Where one turn sends some rows of the set: a few examples, then the rows asked:
K_177: [  4.6  -0.5   6.5   3.1  -5.5   7.4  -7.6   4.9 -20.8  12.4 -21.4  -3.8
  10.5  19.9   7.9   9.4  -0.5 -26.8   2.1 -17.2   5.7   3.5]
K_422: [  4.1  -2.8 -17.5   3.1   2.4 -20.2  13.8  14.5   6.3 -20.8  15.1  15.0
  -5.9   5.0  -4.6  -8.3  24.5   5.9  -3.3  20.8   2.3   5.5]
K_5: [ 20.9 -20.5  -2.9  -1.3 -10.3 -14.6   8.0   9.6   1.1  18.6   8.8  -5.9
   8.8  -8.8  19.3 -15.9  20.4 -11.6   5.1 -10.1   4.4  10.5]
K_959: [  8.8  -5.5  35.1   0.1   5.3  19.7   7.6 -13.9  17.5  -5.7  -6.3  16.5
   7.9   0.6  -2.5 -21.5  -3.5 -11.6 -11.8  -6.0   4.9   7.3]
K_752: [-16.6   5.7  -3.5  -3.7  16.8  -7.0 -14.3 -15.2 -13.2 -22.3   5.4   7.5
  -6.4  30.3   2.1  12.7   3.2   0.9  -1.6  -5.2  -5.1  -0.1]
K_80: [ 25.9 -18.5 -11.5  -1.1  -8.3  -9.7   4.6  19.8  -0.3  12.8   5.2 -17.2
  -0.8  -4.0   5.5  -9.9  16.9  -1.4  11.4   2.6  -0.1   3.3]
K_971: [ 17.1  -5.3  -1.8  10.1  -7.2   4.9 -10.7   6.1 -10.4   0.4 -21.8 -15.4
  17.7  19.1  12.5  15.7   3.6  -9.1   0.0 -11.1   3.7   0.0]
K_506: [  1.4   2.9  -3.2   6.5  -7.6  -4.0 -23.1   5.4  -6.9   6.9 -20.6  -9.2
  20.8  20.2  18.4   9.4  -0.3  -6.4  -3.9  -8.0   7.1   7.2]
K_695: [ 10.2   1.7  21.7 -15.2 -11.8  21.3  13.8 -10.7   5.7   4.1  -3.8   4.2
  -6.3  -3.8   4.9 -32.2  -3.4  -9.2  -8.0  -2.2  -1.2  15.8]
K_702: [-18.1  -4.6  -4.8   6.7  22.2   1.9  -4.8   7.2 -15.7 -27.0   0.6  -5.6
   0.2  22.0   9.6  15.1   0.9   2.2  -6.1  -0.4  -4.7  -0.4]
K_66: [ -1.6   5.4  28.5  -9.1   2.8  16.1  -2.8  -9.3   6.9  -3.2   3.6  24.0
 -20.0  -0.1   0.1 -24.5   7.3  -9.2   3.3  -6.4   6.7  25.5]
K_561: [  7.5   4.0 -12.9 -11.9   0.8 -24.2  16.3   8.7   3.4 -14.4  26.8  12.8
  -7.0   2.3  -5.2 -11.0  22.7  10.3 -10.5   1.0  -0.8   2.1]
K_233: [  9.2  -8.0 -14.6   1.2   8.4 -15.8  12.4  15.2  -1.9 -26.0  15.7  14.0
 -14.4   8.3   4.1   2.3  27.9   8.2   5.8   6.9  -5.3  12.2]
K_167: [  5.8  -8.8   2.6   7.8  -2.2  -1.7 -28.4 -12.4  -9.1   8.1 -10.8 -12.1
  14.9  15.3   5.3   8.4   0.5 -11.9   2.2 -17.3   8.3  -7.8]
K_552: [ 20.3 -15.8  -8.0   5.3 -10.1 -17.3  -7.8  21.2   6.1  16.4   1.2  -6.3
  12.3  -8.2  -1.6 -11.4  13.8  -0.4   7.4   4.4   8.9   5.5]
K_435: [  6.8 -10.5   2.1  -2.4   8.1 -20.7  23.4  10.2   0.5 -23.9  23.7  19.2
  -0.7  -3.7  -6.7  -2.3  18.3   8.9   5.8   3.1  -5.5  12.6]
K_434: [ 27.9 -11.4  -6.0  -4.3 -10.8 -16.8  -0.3  15.0   3.3  20.8   5.4  -2.0
  12.6  -4.8  -3.5 -12.8  16.9  -7.8  -6.6 -13.6   8.0  -6.2]
K_952: [  1.2  -1.1  23.3 -12.1  -1.7  13.9   1.8  -4.0   0.6  -4.8   4.9  26.0
 -19.6  -7.9   3.8 -25.1   8.2  -2.9   2.4  -9.4   1.2  30.6]
K_248: [ -9.0  -8.2  30.4   4.9  13.6  18.0  -5.3 -13.3  10.7  -9.0   4.1  19.5
  -5.3  -3.7   8.9 -23.6   5.8 -12.9  -9.8 -10.3  13.0  14.4]
K_957: [-13.8 -11.5  26.2   6.1  11.2  19.3  -2.1 -10.2   1.6 -18.4   5.1  20.4
  -5.8 -10.5   8.0 -20.9   4.0  -6.6 -13.3 -10.7  10.6  16.1]
K_439: [  7.2   6.6  28.1 -13.0  -6.7  17.9  10.6 -14.8  14.0  -0.1   2.4   5.3
  -8.5  -0.7   0.2 -30.6  -2.4  -7.4  -4.7   0.8   2.9  15.3]
K_417: [ -0.4   5.7  -0.1   5.3  -5.8  -0.5 -22.0   2.2 -13.7   6.4 -10.7  -7.5
  16.7  14.5   7.2   8.4   2.7 -13.9 -15.2 -24.1  15.4  -7.3]
K_293: [ 31.7 -20.3  -7.6   1.4 -10.5 -15.7  -2.3  -2.9   7.6  14.1   6.7  -4.5
   5.3  -1.5  -6.0 -12.0  20.5  -7.2   8.0  -1.9   5.7  -8.0]
K_609: [-20.9  15.8  -2.8  -6.8  14.9  -7.9  -7.5   3.9 -16.3 -22.6   9.4  10.8
  -4.1  21.0  -5.8  11.3   2.7   4.9 -14.4 -10.2   0.7   0.4]
K_467: [  6.2  -6.3 -13.7 -10.5  10.2 -20.5  11.2  -5.8   4.0 -15.6  24.7  12.1
 -15.6  11.1  -8.7  -9.7  21.9   5.5   3.4  10.7  -8.4  -1.6]
K_45: [-23.6  10.2   3.3   3.7   9.0   3.1   8.9  -3.9 -20.2 -30.9   6.1  -2.4
  -1.0  17.6   0.8  11.0  -2.2  -5.8  -7.6   2.4   1.5   1.7]
K_927: [-22.3   7.5  -9.1  -1.4  19.4  -5.5  -5.1   9.4  -9.9 -18.7  -3.6   7.0
   0.9  29.4   2.8   8.3  -1.1   0.8 -10.5   9.0  -6.9   2.9]
K_346: [  7.5  -8.0  30.4   1.8   1.8  25.4   8.5 -10.7   5.6  -9.8 -13.3  17.2
   9.4  -1.1  -4.0 -17.8  -6.3 -13.1 -16.7  -8.2   3.6   4.8]

K_702 moves to K_971
K_952 moves to K_957
K_167 moves to K_293
Where do these go?
K_248 moves to K_959
K_417 moves to K_434
K_552 moves to K_422
K_5 moves to K_435

